In the data rows, the value 128 means zero.
Some points, one per row:
[ 76 148  98 182  91 106 123 114 135 131 131 187 159 121 109 161 158 157 138 102 148  53 142  55 174 177 214 179 165 164 175 132 165  85  68  83 106 177  73 186 129  55 108  56 156 137 152 182 117]
[ 73 148 137 196 108 115 108 119 152 132 161 197 159 136 105 132 118 166 136 105 171  65 156  71 162 166 201 169 156 177 147 129 137  79  75  97 101 188  89 183 134  50 117  66 140 126 176 171 129]
[ 47 144 149 188 102 128 120 123 158 129 175 216 149 137  91 114  94 163 140 103 179  58 171  84 169 151 192 161 154 185 128 122 118  78  92  90  98 168 101 150 139  38 131  55 123 123 186 155 141]
[ 39 135 162 194 103 123 121 121 178 126 178 234 133 167 105  93  62 172 133 123 213  59 183 112 153 142 171 155 144 195  99 108 103  79 106 107 105 178 105 136 130  36 126  53 105 106 213 136 146]
[ 47 124 132 195 109 123 106 105 146 113 154 243 143 165 103  95  84 188 159 103 162  37 140  96 149 130 190 178 181 169 105 130  95  73  45 115 141 184  86 155 124  32 128  63 133  73 203 151 137]
[ 21  83 105 208  82 127 123  95 118 126 154 241 136 195 120 118 120 149 123 108 198  51 123 100 100 135 180 194 151 171 122 156  95  45  55  97 124 147  64 115 136  41 109  87 165  62 182 154 132]
[ 50  91  82 196  64  99 131  82  94 135 138 232 163 181  98 157 139 147 115 113 189  36 119  76  97 135 205 208 160 161 151 171 122  53  41  98 121 164  42 126 139  61  93  86 182  70 154 179 114]
[ 39  99  89 191  63  90 142  84  96 127 135 224 172 171 102 155 146 157 119  95 193  41 121  61 123 140 200 214 158 150 155 162 136  49  41  85 128 171  54 147 135  59  78  82 186  93 148 180 117]
[ 36 106 107 200  78 100 146  93 111 135 160 203 159 164 111 164 145 141 106 115 210  50 137  67 100 171 181 196 148 185 145 142 138  61  61  88  80 145  50 122 143  53  92  91 166 110 160 169 130]
[ 49 105 130 172  82 100 134 109 122 146 149 195 138 147 108 141 150 132 137 124 199  54 140  71 118 167 188 187 131 179 145 149 149  68  61  80  90 155  80 146 129  53 111  97 159 130 170 163 133]
[ 51 113 117 144  92  99 137 111 128 147 154 193 129 138 117 159 157 144 122 119 204  53 129  61 136 165 201 177 116 169 170 136 150  71  65  54 106 152  75 129 128  65 120  84 158 113 160 170 115]
[ 55 119 107 145  81  89 136 114 126 148 151 181 142 143 120 176 154 126 116 127 219  57 109  64 135 180 185 171  88 173 185 144 153  61  67  54  92 140  72 103 132  61 119 107 168 131 151 167 112]
[ 55  73 120 135  50  73 152 113 108 177 175 154 114 161 137 193 187  91 112 169 254  79 125  68 110 216 163 168  65 205 188 140 167  72  92  36  77 121  70  64 141  85 129 127 190 143 132 142 127]
[ 71  76 117 112  59  50 152 118 107 214 181 137 125 141 151 223 198  65 114 165 227 105 107  85 109 210 138 155  47 187 191 140 153  87 113  29  98 105  68  61 140 100 131 144 193 174 107 164 119]
[ 98 112 112 102  95  78 130 150 145 196 142 165 136 113 128 205 183  98 132 159 183  94 103  74 176 197 175 147  67 143 208 131 171 126 102  43 106 139  61 115 120 105 142 124 187 163 101 156 100]
[104 122 145 105 114  84 124 175 181 196 166 149 130 121 132 193 137 119 140 158 199 105 137  84 204 186 165 116  69 186 189 103 165 128 115  53  95 132  91 129 104  89 157 108 143 182 134 148 123]
[ 93 127 177  99 136  94 109 159 192 198 191 155  91 120 134 149 112 110 143 166 216 108 152 104 192 196 135 104  66 215 166  92 138 128 133  60  97 129 126 114 102  70 166 103 118 188 162 133 137]
[ 94 136 186  91 153  88  98 165 185 171 192 162  87 114 144 150  94 141 146 151 199  88 135 112 191 178 156  83  90 188 137  78 122 146 123  59 131 116 133 114  86  64 184  99 101 153 171 154 134]
[106 144 178  98 176  83  78 168 187 137 189 169  78 122 139 144  90 133 141 158 186 106 125 100 190 171 157  94 107 187 124  79 103 162 108  67 149 118 161 138  86  72 196  95  95 121 179 151 159]
[105 167 173 104 175  75  74 165 198 106 186 178  87 127 159 140  91 162 160 151 188 111 118  84 178 141 168  93 127 201 116  62  91 157 120  74 171 113 164 150  77  69 193  93  91 106 183 157 172]
[120 153 180  98 187  79  65 161 192  91 189 165  77 107 166 130  83 140 151 144 176 103 117  76 177 149 179  90 137 203 111  76  96 163 104  66 179 103 164 158  70  74 175 116  75 101 185 158 177]
[108 134 188 101 190  79  55 168 195  82 199 143  46 108 181 127 101 126 174 181 204 120 102  80 138 175 165  84 125 226  89  65  76 150 125  48 163  94 172 145  72  59 189 136  74  88 193 172 185]
[122 107 187  89 183  90  52 160 204  94 208 141  43 120 191 132  86 106 163 191 187 136 108  91 114 208 160  82 119 216  69  54  79 167 125  56 156  66 175 138  62  69 189 173  67  93 198 181 187]
[152 115 196  74 202  84  43 184 211  94 203 142  44 105 190 136  98 115 191 183 144 157  85  91 121 201 163  61 125 201  84  42  83 176 136  69 189  71 172 147  47  94 205 162  81  70 181 166 198]
[169 151 200  92 221  94  28 187 226  87 196 145  56  94 193 139  73 126 199 192 139 164 101  86 148 170 151  71 138 191  77  43  75 194 151  66 210  75 193 154  49  83 210 162  67  74 169 170 199]
[171 137 211  86 219  92  36 199 225  63 213 147  49 110 205 133  60  98 216 206 149 154 110  91 137 163 144  59 149 217  56  38  59 194 166  60 195  64 211 150  41  83 201 175  47  70 182 165 212]
[166 133 202  96 228  88  34 189 214  51 205 143  48 109 201 113  61 107 218 187 140 167 104  77 120 161 154  75 162 195  44  52  40 174 151  77 213  78 194 166  41  74 199 165  55  56 184 182 228]
[154  94 178 114 214 105  41 174 189  53 195 129  53 132 211 124  85 106 220 191 132 149  81  82  88 184 169  80 149 186  51  50  51 147 134  62 208  63 169 152  39  88 201 183  84  32 178 189 214]
[147  78 167 106 194  99  52 164 171  81 198 129  59 120 198 134 116  93 205 187 136 150  77  86  63 186 150  79 138 202  58  78  58 158 150  71 193  65 152 152  67 106 183 196 101  35 161 187 198]
[142  69 157  94 183  87  49 148 164  82 171 120  63 134 195 145 129  83 201 187 138 138  71  92  59 191 147  98 132 190  78  78  66 153 145  76 190  69 134 146  57 101 177 184 130  43 156 189 190]
[154  68 153  90 152  76  60 156 152 119 187 127  70 140 197 168 148  73 175 184 148 147  64  93  74 215 131  96 114 185  90  94  83 162 138  75 181  55 122 127  72 107 180 200 147  65 124 198 175]
[128  47 145  93 140  71  81 148 128 164 189  96  88 156 197 206 178  45 144 209 187 145  60 111  62 217  97  90  90 182 110  87  82 154 141  72 167  47 100  83  96 126 182 190 168  97  94 188 158]
[139  69 123  89 126  56  91 146 117 175 155 103 108 142 187 231 184  50 151 192 150 132  64 102  80 204 120 102  80 159 133 109  97 157 141  89 171  58  75 113 121 136 170 173 208  91  69 196 132]
[169 117 114  99 153  69  97 155 146 150 127 133 131 120 159 206 179 107 179 156 103 116  53  83 130 190 164 119 125 116 138 112 113 163 121  83 183  98  85 169  99 125 166 133 194  88  82 197 125]
[154 132 137 133 162  76  83 158 154 115 148 134 131 124 163 190 148  96 172 160 126 125  94  82 126 178 156 113 151 154 118  93 115 157 137  97 175 100 104 183 105 101 160 126 151 104 103 201 143]
10 more points follow, each with its number after it:
[156 134 163 158 162  84  86 147 157 114 148 150 152 133 158 174 126 108 162 150 133 124 112  92 133 158 151 116 166 159 105  87 100 164 143 105 175  91 104 182  97  85 154 115 136  89 115 189 149] 0
[136 149 159 141 153  70  86 156 138 136 150 177 141 137 147 160 106 126 141 132 126 106  99  72 148 140 156 135 165 140 118 100 101 161 122  94 187 116 114 181 112  85 152 105 146  88 123 188 137] 1
[107 145 140 152 156  70 100 132 149 114 150 204 147 151 141 165 114 128 130 118 156  94 110  74 154 139 176 132 171 152 118 103 105 149  99 102 182 112  98 164 114  80 139  95 155  72 126 197 124] 2
[ 92 139 152 171 136  77  96 129 130 118 156 195 142 159 138 164 109 114 120 126 193  81 125  72 128 144 145 150 155 175  93 107  83 121 117 102 176 120 104 163 121  66 131  88 134  79 148 188 153] 3
[ 79 134 149 194 133  62 104 117 126 114 150 196 163 161 129 133  86 134 112 107 204  72 136  93 116 127 157 159 171 182  92 109  81 118 112 110 157 125 104 164 132  52 110  85 132  73 167 179 145] 4
[ 77 150 147 215 129  89 100 108 139 109 140 241 168 159 104 118  83 176 125  94 174  45 146  92 133 122 189 169 195 167  91 115  94 118  78 122 165 161  96 169 138  42 120  54 135  56 177 182 144] 5
[ 66 158 116 213 143 122 108 110 141  94 121 254 163 143  86  96  89 222 153  73 148  34 131  63 157  97 213 195 223 143 118 140  97  78  36 120 169 188  86 211 122  24 104  34 122  55 186 201 151] 6
[ 29 128 101 204 112 116 103  79 124  56 136 247 142 155 113  95 115 208 148  77 159  12 121  53 114 145 233 203 205 170 107 149 107  42  14 102 145 182  82 194 122   6  98  56 132  54 225 184 147] 7
[ 28  89 116 220  97 104  84  59 106  89 181 189 114 182 153  95 146 152 132 119 202  45 123 106  43 191 180 178 174 225  77 127  96  51  54  90 122 135  68 139 123  26 113 125 128  61 222 182 157] 8
[ 52  71 109 200 115  98  97  79 111  89 176 169 113 164 146 121 159 120 147 130 194  66 115  94  36 204 173 157 154 207  79 126  98  64  85  91 132 119  79 149 104  43 108 127 151  70 202 199 150] 9
Which of these numbered points is nearest to each point below by angle, seen from the average point of the first points? Its number follows each.
[ 94 112 131 158 120 131 128 127 110 109 104 142 142 124 119  95 113 151  85 107 107 116 101 158 113  99  92 125 116 112 106 144  91 111 131 176 138 131 130 120 133 155 109 116 132  97 160 122 139] > 4
[ 53 103 137 176 115  98 109  90 122 117 163 180 126 168 143 115 131 126 139 140 200  62 138  96  86 185 166 154 149 214  87 124  97  81  96  88 127 133  95 148 126  42 131 109 136  84 183 175 143] > 8
[ 97 162 127 185 134 103 113 120 104  53 113 132 166 119 133 109  91 164  69 106 120 115 136 124  91  87 106 135 178 138  80 131  86 108 128 149 140 120 159 154 129 118  75 106  92  85 170 159 162] > 4
[ 39 118 100 216  86 103 116  79 112  96 127 230 169 164  91 132 136 166 115  83 186  38 119  63 121 121 197 206 193 162 133 160 132  49  29  98 131 169  68 156 136  46  93  63 158  64 171 185 125] > 7
[ 88 120 121 174 126 100  93 114 136 116 146 185 117 149 139 132 133 142 149 113 165  59 102  84 108 173 177 151 162 178 111 118  94  99  81  91 150 139  84 157 102  57 132  94 146  64 182 193 128] > 7
[ 99 120 111 147 138  84  89 118 148 110 151 176 126 140 138 149 149 154 155 121 146  66  94  73 118 172 195 144 152 162 125 127 105  98  64  82 168 132  91 161 104  61 142 101 154  80 162 195 135] > 7
[142 154 150 151 134 196 129 116 140 121 131 180 146 162  82  50  63 154 148 103 130 137 202 160 166  52 122 153 173 127 104 121 131 143 136 187 112 171 164 125 153 105 127  86  81 148 130  74 136] > 5
[ 94 201 103 212 127 146 123 109 127  39  74 180 169  97  89  64  86 239  90  52  73  63 134 102 163  65 161 168 196  90 118 160 103  83  66 163 144 181 130 201 115  86  64  71  93  77 201 154 122] > 6
[ 65 112 115 162  69 109 171  98  59 146 106 148 153 157 128 140 144 131  38 110 174 105 128 135  88  97  92 161 104 112 138 171 116  66 111 130 105 137 115  55 154 158  72 114 162 114 143 108 120] > 4
[132 152 163 171 157 199 134 113 143 113 131 145 127 164  86  36  53 153 158 109 119 132 221 176 136  91 121 129 177 145  68 109 131 136 143 187 108 166 187 151 153 110 127 106  68 139 153  66 132] > 5
[130 125 167 138 152  76  88 165 157 129 192 124 113 126 168 170 133  89 175 175 151 134 127  85 117 199 136 108 127 198 100  75 107 147 174  89 135  92 122 163  90  85 143 141 120 120 134 181 158] > 0
[171 141 166 129 173  82  80 176 163 117 169 111 130 118 170 182 129  91 184 168 124 140 108  81 139 196 155 101 153 177 102  76 116 160 172  95 179  98 115 195  90 100 156 133 106 106 121 193 151] > 0
[ 28 100 133 194  90  87 121  81 109 114 171 194 133 190 128 134 122 140 114 129 211  55 148 104  71 166 166 188 149 200 108 133 108  53  80  97 117 134  87 133 130  42  90  97 138  87 194 163 147] > 8
[ 58 105 127 152  78 116 156 108  84 155 117 156 138 148 119 123 107 138  57 112 160  98 114 148  98  84  89 156  98 126 126 156  93  72 112 135 109 128 120  62 141 138  91 119 140 115 170  94 138] > 4
[ 47 118  88 182  96 162 132  85 106  86  86 192 149 135  96  59 119 213 101  61  89  59 115 133 107  99 155 183 156  94 126 187 106  32  63 149 129 188  90 126 136  92  79  96 134  92 208 129 126] > 7
[ 56 182  75 213 115 152 123  96 108  26  84 164 151  91  94  52 107 234 103  59 104  46 123 104 131  99 198 192 186 128 127 166 117  35  50 123 113 192 139 178 127  77  64  75  89  93 232 145 127] > 7
[149 192 124 137 152  96 121 151 128  85  82 115 135  73 132 121 125 163  88  96  88 119  91  97 161  79 127 115 163  91 127 125 114 140 122 122 159 120 155 180  98 158 104  97 107 107 141 150 123] > 1
[129 178 142 181 146 168 128  81 125 106 132 160 143 164  83  56  50 165 133  83 145 120 212 148 152  45 133 150 194 137  91 127 131 129 126 187 116 171 170 153 160  99 101  80  74 126 164  81 133] > 5
[ 91  75 101 158  60 176 187  57  51 182 132 154 165 217  76 122 131  95  91 113 198 125 189 171  86  79  91 193 124 118 129 188 156  82 118 167  65 141  96  37 208 139  85 150 171 157  94  69 102] > 4
[ 95  62 132 121 106  74 114 117  97 164 176 135 114 145 167 193 203  62 130 162 198  92  83  93  66 227 150 118  85 174 137 122 123 117 109  72 143  78  71 104 133 107 143 163 200 104 113 189 123] > 9
[110  72 133 106 126  74 100 130 124 138 179 124  84 143 185 177 171  70 152 189 192 123  73  97  72 224 135 118 106 195 122 108 104 119 117  75 142  63 104 116  91 107 158 178 150  85 151 167 164] > 9
[143 205  57 172 113 179 164  70  99 101  56 129 190 130  46  94 173 201 149  45  70  68 164 102 159 109 218 184 207  83 186 177 205  95  66 164  97 213  98 222 180  99  76  57 144 154 111 122  54] > 6
[112  66 138 135  81 185 175  80  69 197 155 139 135 217  95  95 112  84 132 144 151 160 191 216  72  78  58 157 113  96 100 156 125 110 159 189 102 144  99  47 190 152 122 160 141 129  86  44 121] > 4
[ 49 111 100 205  87 155 127  61  99  50 108 125 103 116 133  52 128 183 112  95 124  73 132 121  50 157 154 170 150 171 100 152 102  14  91 125  85 154 131 153 108  80  73 119 105  95 253 123 143] > 8
[ 34  79  97 176  66 171 140  83 115 102 118 147 100 142 130  50 157 165 111 108 107  74 125 164  73 181 132 167  96 144 116 171 118  21  84 117  74 159 123  99 125 100  89 135 126 120 225 105 139] > 8
[ 49 176 103 195 112 171 131 109 129  71  69 212 156 104  85  62  90 238 113  52  81  58 138 137 162  78 187 172 168 100 129 163 117  52  62 158 129 203 124 172 115  85  84  50 100  97 228 121 136] > 6
[124 157 113 125 142 120 136 165 133 100  93 121 148  86 127 131 133 158  88 104  86 132  93 121 152 107 119 132 126  79 137 142 120 125 131 131 147 112 140 126 113 159 117 129 136 114 135 146 140] > 1
[ 36 100  93 191  88 170 145  77 109  75 114 167 124 123 113  40 128 193  97  94 140  71 154 143  97 151 144 181 135 151 124 166 120  18  89 140  60 178 128 121 121  89  77 105 115 115 235 108 139] > 7
[ 99  90 112 142 109  65 110 120  98 144 167 147 119 144 151 191 189  89 121 155 198  83  87  78  78 191 161 150 121 177 150 130 131 100 102  62 146 102  68 120 116  94 128 150 186  86 125 187 138] > 9
[115 126  93 128 138  59 126 133 130 150 126 161 145 125 140 212 205 123 129 126 136  75  66  68 127 179 184 143 129 125 179 129 146 123  70  77 178 120  47 156 127 103 138 111 214 105  91 208  81] > 2
[104 137  45 158  57 133 195  56  63 137  87 125 176 156  60 153 200 141  86  72 187  83 182  92 124 105 177 197 138 116 205 194 226  70  61 125  39 177  96 120 190 134  56  92 175 194  74 103  46] > 7
[102 146  80 174 101 151 161  54  82  97 103 164 164 187  81  92 125 168  92  64 164  78 175 120  97  60 166 197 198 122 134 186 164  83  52 166 104 161 116 131 183 106  61  90 121 118 122  91  82] > 5
[ 95 212  77 189  88 113 150 121 107  79  68 148 193  74  96 133 140 203  64  54 117  71 124  81 176  91 174 174 151  89 177 174 171  69  78 125 108 191 108 187 139 116  51  48 138 159 147 140  93] > 6
[131 119 126 145 123 184 148  94 123 144 123 136 128 155  89  62 103 150 133 111 127 128 194 166 133  91 121 148 153 123 125 139 150 117 118 159 105 160 146 116 147 121 118 117 113 164 127  71 118] > 5
[157 138 130 157 130 186 140  94 123 123 132 118 149 142  93  69 109 144 155  99 105 126 200 164 132 103 119 137 188 137 109 125 165 140 157 178  93 180 134 165 167 112 102 107  91 177 129  84 118] > 5
[ 33  95  99 193  68 156 153  83  73 131  99 157 142 152 116  91 144 165  82 104 123  74 105 155  73 136 115 172 133 115 109 177  95  33  87 149  96 157 101  95 138 126  67 126 159  99 195 116 133] > 8
[ 81  62  96 160  98  86 110  87 103 142 148 159 119 167 143 161 197 109 158 146 149  75  82  89  60 205 168 160 131 157 116 136 108  91  90  89 143 121  47 145 119  80 123 129 190  71 147 192 130] > 9
[163 147 107  95 153  72 121 178 145 158 109 153 156 106 138 227 190 119 157 126 105 114  65  62 174 179 182 128 129  97 176 122 144 170  90  78 189 116  61 204 100 127 157 104 205 122  74 213  91] > 1
[ 85  75  98 177 116 110 106  98 115 117 144 176 120 162 147 135 187 128 161 119 133  56  98 100  54 220 185 164 162 162 105 134 100  72  83 105 131 130  46 157 109  69 135 126 181  64 172 200 140] > 9
[158 194 123 137 156  98 107 155 142  75  92 114 150  70 141 120 111 165  97  97  76 145 101 109 170  97 130 108 154 107 127 109 123 144 135 126 158 132 157 180 107 150  96 103  97 121 141 162 125] > 1
[114 133 140 161 135 210 139  80 131 103 113 173 127 179  87  22  67 181 172 107 113 110 181 170 137  68 144 160 180 112  73 143 119 110 116 191 121 170 131 139 155  94 126 105  86 123 165  82 129] > 5
[153 155 148 163 146 191 137  99 136 119 139 131 142 158 102  59  75 145 160 117 119 136 215 161 144  88 124 135 182 140  88 111 136 142 137 186 106 158 157 149 156 100 121 113  68 161 141  76 124] > 5
[128  90 119 130 111 205 157  98 109 149 125 162 116 176  92  79 105 143 153 119 121 138 168 160 124  71 115 156 138 103 122 172 150  99 113 173  96 157 127  85 159 131 128 142 126 123 115  67 120] > 5
[165 105 186 119 171  90  68 164 158 111 190 120  96 121 174 169 115  67 191 197 149 167 119 112 113 192 121  83 130 188  90  68  77 175 193  97 158  83 131 146  92  97 175 149 111 103 122 165 175] > 0
[144 144 137 181 121 206 143  78 119 127 127 131 156 176  86  52 105 139 154 105  97 130 221 174 104 105 114 167 192 130  95 151 165 116 160 197  80 187 112 154 173 104 117  98 105 153 127  86 124] > 5
[ 97 108 115 134 128  85 102 117 131 110 154 166 112 146 143 168 162 138 142 133 165  70  88  66 107 194 192 156 156 161 133 127 118  99  71  73 161 119  84 165 108  77 137 121 169  69 143 196 124] > 7
[164 133 176 139 174  77  76 165 168  91 184 132 111 121 167 160 105  95 186 169 132 143 122  79 133 179 140 101 165 185  70  66  82 178 170 103 167  86 140 192  87 100 155 141  98  88 132 184 180] > 0
[109 163  33 157  64 133 183  49  56 102  90 119 189 148  69 153 178 162  64  65 203  59 176  72 135  80 207 211 166 130 210 201 240  71  32 119  77 190 101 149 189 117  45  79 167 181  89 115  56] > 7
[ 45 151 107 209  81 155 140  91 122  71  86 177 151 107 101  52  99 234  80  66 123  56 171 123 132 115 181 182 152 132 129 157 131  40  61 131  90 207 133 146 138  83  54  61  87 121 228 117 136] > 7
[113 111 166 175 117 194 157  93 125 155 147 158 134 187  78  59  61 122 139 120 142 145 233 203 119  81  77 142 156 146  79 137 132 104 177 193  69 160 139 103 172 101 123 115  83 169 137  62 136] > 4
[137 146  56 197 122 206 141  75 107  69  68 161 185 150  48  62 137 194 176  47  35  73 159 140 124  92 202 192 235  71 119 179 154  87  66 195 115 217  86 208 162  91  87  79 135 110 125 125  79] > 6
[115 107 114 176 124 176 141  52  73 115 130 147 133 200  99  60 106 141 115 104 167 104 177 178  76  81 104 161 183 138  84 154 122  98 110 183 108 138 135 111 181 106 113 118 105 104 140  71 126] > 4
[ 78 124 126 188 119 146 133 111 107 106 102 148 150 135 119  89 111 147  93  95  91 108 121 167  85 118 107 142 135 107  93 151  87  82 135 168 118 153 128 124 126 131  91 115 121  97 179 138 148] > 4
[142 120 173 133 147  85  83 167 157 134 191 115 111 116 177 180 120  77 170 191 151 145 138  91 128 195 138  96 124 201 110  56 107 170 181  82 135  96 132 165 101 100 152 144 111 120 131 164 165] > 0
[151 119 197 131 155  98  82 186 180 125 190 149 112 117 184 172  91  87 187 184 154 159 128  95 149 175 147  94 125 195 105  62  90 176 177  85 156  84 143 146  91 105 172 144 109 105 124 176 168] > 0
[146 202 154  92 157  93 114 193 162 104 128 118 138  64 142 153  71 148  77 121 135 152 126 101 205  83 112  88  91 107 146 105 117 165 146 104 139 113 192 123  94 172 125 112  80 150 144 119 142] > 1
[ 97  72 106 140 101  65 125 113 106 168 146 157 154 158 140 189 207  91 135 143 153  84  81  77  63 209 165 142 119 143 145 142 126  98  93  82 139 107  37 129 137  97 126 126 213 100  96 198 116] > 9
[167  57 165 112 161  97  76 167 162 105 180 118  85 146 208 166 146  59 208 205 135 155  61  95  58 207 137 106 131 156  81  84  74 167 158  67 182  58 122 130  68 123 168 194 137  60 120 188 198] > 0
[ 87 116  94 148  74 102 155 114  94 143  90 112 149 124 135 147 164 142  71 112 133 108 102 133 110 131 115 149 102 110 161 165 133  91 108 125 104 137 107 100 141 164  86 125 168 135 132 142  98] > 4
[ 71 141  81 198 127 101 117  92 124  94 109 255 169 157 108 112 127 198 131  68 139  37 106  66 115 109 209 204 219 132 116 155  98  71  30 121 196 165  58 189 125  38 110  51 167  18 177 204 132] > 6
[165 109 182 100 186 101  61 196 187 118 180 128  95 118 191 166 106  86 202 188 126 159 105 104 118 175 131  91 126 179  81  68  80 172 168  96 167  87 140 159  79 102 186 164 119  79 118 188 175] > 0
[140 125 143 125 153 197 144  97 139 159 116 141 123 162  85  72  91 151 139 115 112 134 184 194 152  90  99 128 158 106 112 128 137 144 137 187 108 163 143 121 166 120 140 104 125 158 111  78 101] > 5
[109  92 140 112 127  66 104 142 143 142 171 140 105 139 161 183 166  85 129 164 195 114  83  83  84 193 160 121  97 183 139 107 106 117 106  56 148  72  92 111  98  98 141 162 170  90 128 182 152] > 9
[161  97 182 112 199  94  43 174 187  81 199 144  65 119 205 137 105  90 203 192 125 151  83 100  93 194 145  68 140 189  69  58  58 182 147  83 197  56 152 151  61  88 196 172  84  41 164 186 200] > 0
[153 119 183 105 187  94  52 179 188  94 191 144  93 115 202 150  99  96 185 180 145 152  96  75 117 172 144  86 142 195  84  59  66 166 152  75 184  64 149 158  66  84 178 155  88  60 151 191 182] > 0
[136 192 108 142 142 108 120 146 126  57  92 120 152  80 129 132 106 159  88  95  95 129  96  93 146  79 131 122 154 102 124 126 108 129 130 126 161 130 160 174 107 135  94 111  98 104 145 149 142] > 1
[121 147 117 116 125 121 119 160 136 116  94 115 132  86 125 129 134 148 102 116  98 124  92 125 157 119 118 113  98  90 152 134 125 131 124 114 129 128 139 121 112 162 115 114 120 138 146 142 125] > 1
[105 108  91 141 104  80 122 121 115 149 138 145 155 130 133 196 210 137 156 125 125  83  62  68 125 186 182 148 136 122 179 134 138 105  74  77 162 132  52 179 126  96 126 127 212 103 102 213 104] > 2
[133 148 131 141 140 192 148  99 146 106 114 162 139 160  84  67  80 159 155 103 108 131 184 160 146  73 143 150 179 110 109 147 146 115 116 185 106 168 150 132 153 115 132  99  91 128 130  79 121] > 5
[102 116 128 189  97 175 168  54  97 131 133 125 150 184  83  70 120 121 118 100 158 122 211 171  77 101 110 156 165 152 105 149 156  85 129 174  66 156 128 128 174  90  84 121 107 162 133  71 108] > 4
[ 78 191 139 163 124 115 139 138 127 113 118 164 153  78 108 108  58 181  69  91 134  91 168 120 188  78 120 124 122 129 123 138 116  92 120 130 117 153 164 129 124 121 104  60  83 130 185 102 134] > 5
[161  65 170 101 187  97  45 178 184  65 198 119  49 129 195 138 115  75 209 201 127 170  69  98  60 203 136  90 137 181  44  68  44 163 151  88 197  49 156 135  55 100 189 205 116  30 159 180 198] > 0
[163 122 190  88 192  98  43 184 196  97 203 124  68 117 185 140  90  86 188 198 149 155 103  80  98 173 140  83 133 190  63  55  71 186 163  70 179  75 166 151  55  95 191 181  85  67 153 183 200] > 0
[131  62 120 127  60 168 185  81  56 198 122 131 161 209  85 115 149  76 128 145 130 149 168 205  78 103  80 156 114  94 129 185 149 101 146 188  91 133  91  45 200 146 121 147 173 143  70  74 108] > 4
[139  92 164 101 154  64  72 139 150 106 184 127  80 136 194 163 143  91 165 186 172 138  78  78  91 201 151 101 116 200 100  88  94 149 123  61 174  59 126 133  84 100 177 177 141  86 140 180 171] > 0
[ 84  41 129 157  78 200 170  55  73 206 133 176 136 230  92  54 104 117 121 134 142 127 185 223  63  80  64 168 128 109  75 175 107  93 125 206  96 133 103  49 194 127 120 154 145 122 119  61 122] > 4
[131 169 169 147 163 159 133 104 129 122 143 131 126 173  99  66  45 152 117 121 154 140 222 171 139  65  95 133 173 153  88 113 126 158 154 176 116 146 195 139 159 102 130 101  56 146 141  82 132] > 4
[161  79 161  95 180 110  60 184 176  81 197 130  65 135 199 149 130  75 221 199 120 162  63  92  71 191 140 105 125 176  69  77  69 154 148  91 202  58 131 142  59 109 184 196 110  44 146 184 198] > 0
[153 112 160  88 183  89  54 166 181 103 186 116  66 113 190 170 126  92 178 185 146 149  80  80 106 193 163  95 128 177  96  70  86 170 138  54 174  85 145 148  72 101 182 169 105  75 153 180 181] > 0
[103 215  69 183 100 105 160 117 101  81  42 147 216  59  99 147 144 202  61  42 101  65 117  64 188  91 186 175 159  81 196 181 179  86  69 130 123 183 105 209 139 128  53  46 158 153 141 162  80] > 6
[163  98 181  88 204 119  43 187 199  91 199 141  52 118 212 136  99  91 216 202 133 156  71  99  98 183 134  66 132 177  62  59  51 164 151  74 207  57 161 135  43  96 209 188  86  50 149 186 205] > 0
[183 119 180  89 186  96  62 203 207 105 182 147  94 108 181 176 101 101 188 178 124 168 101  90 151 159 135  85 128 161  95  68  83 194 148  95 193  80 135 161  57 108 203 158 104  78 133 182 177] > 0
[ 68 148 169 192 131  89  98 115 151 130 163 191 141 160 126 132  92 146 129 110 194  75 146  81 142 137 161 147 158 181  92 103 101 117 106  92 142 129 112 162 122  44 134  85 114  85 187 180 160] > 5
[132 143 118 136 123 195 157  99 121 124 109 171 140 175  83  66  77 153 146  96 113 125 175 152 135  48 135 159 165  84 121 175 131 122  97 167 119 172 128 108 160 126 119 115 115 124 120  61 122] > 5
[109 119 144 165 113 180 157  73 107 140 156 108 128 178  93  56 111 124 128 110 150 129 209 191 105 121 108 153 162 167  99 123 148 103 146 179  67 148 129 110 162 101  99 126  86 158 142  74 131] > 4
[179 129 203  94 208  97  41 198 207  91 197 147  58 108 195 147  68 102 214 178 132 163 105  90 134 159 145  77 143 194  67  47  67 198 173  73 201  63 172 147  60  93 201 167  68  65 153 167 207] > 0
[ 44 100 131 196 116 137 112  95 125 145 139 255 151 184  96  91  93 171 168 102 115  47 118 123 126 119 168 182 174 124  76 156  61  75  72 148 177 170  63 153 125  42 127  62 160  39 184 178 137] > 5
[123 180 149 187 121 167 147  75 112 107 137 154 157 185  74  66  60 147 113  94 153 130 248 168 141  51 111 161 211 159  77 128 145 129 145 192  82 163 158 146 181  88  98  75  59 156 144  91 123] > 4
[104  80 109 119  78  41 140 112  99 164 163 126 138 153 173 220 197  68 111 163 211 115  82  63  66 202 153 158  97 161 161 140 142 102  98  61 126  88  52 102 140 123 127 142 196 115  80 199 119] > 9
[131 132 141 151 133 178 145  75 102 154 138 127 124 179  90  72 100 121 137 107 119 136 208 201 122 105  93 122 141 130  85 130 126 134 150 190  89 154 128 123 174 120 135 111 112 155 129  70 107] > 4
[ 90 159  89 170  80  95 176 111  80 106  96 112 159 102 121 154 157 149  44  86 172  91 138  96 143 112 142 161 120 127 173 166 159  89  97 113  89 147 128 126 148 131  58  92 146 165 151 125 107] > 4
[137 136  48 190 130 199 152  73 103  89  73 170 174 160  66  54 148 192 162  60  54  85 151 132 104  85 183 198 222  69 125 178 172  97  66 191 138 196  92 204 164  95  98  90 141  97 111 141  89] > 6
[149 128 170 105 182  84  63 182 180  78 188 133  94 112 163 164  91 110 182 181 143 153  93  86 132 153 150  93 140 179  82  75  76 183 137  84 192  91 143 164  65  97 178 148 106  67 139 177 179] > 0
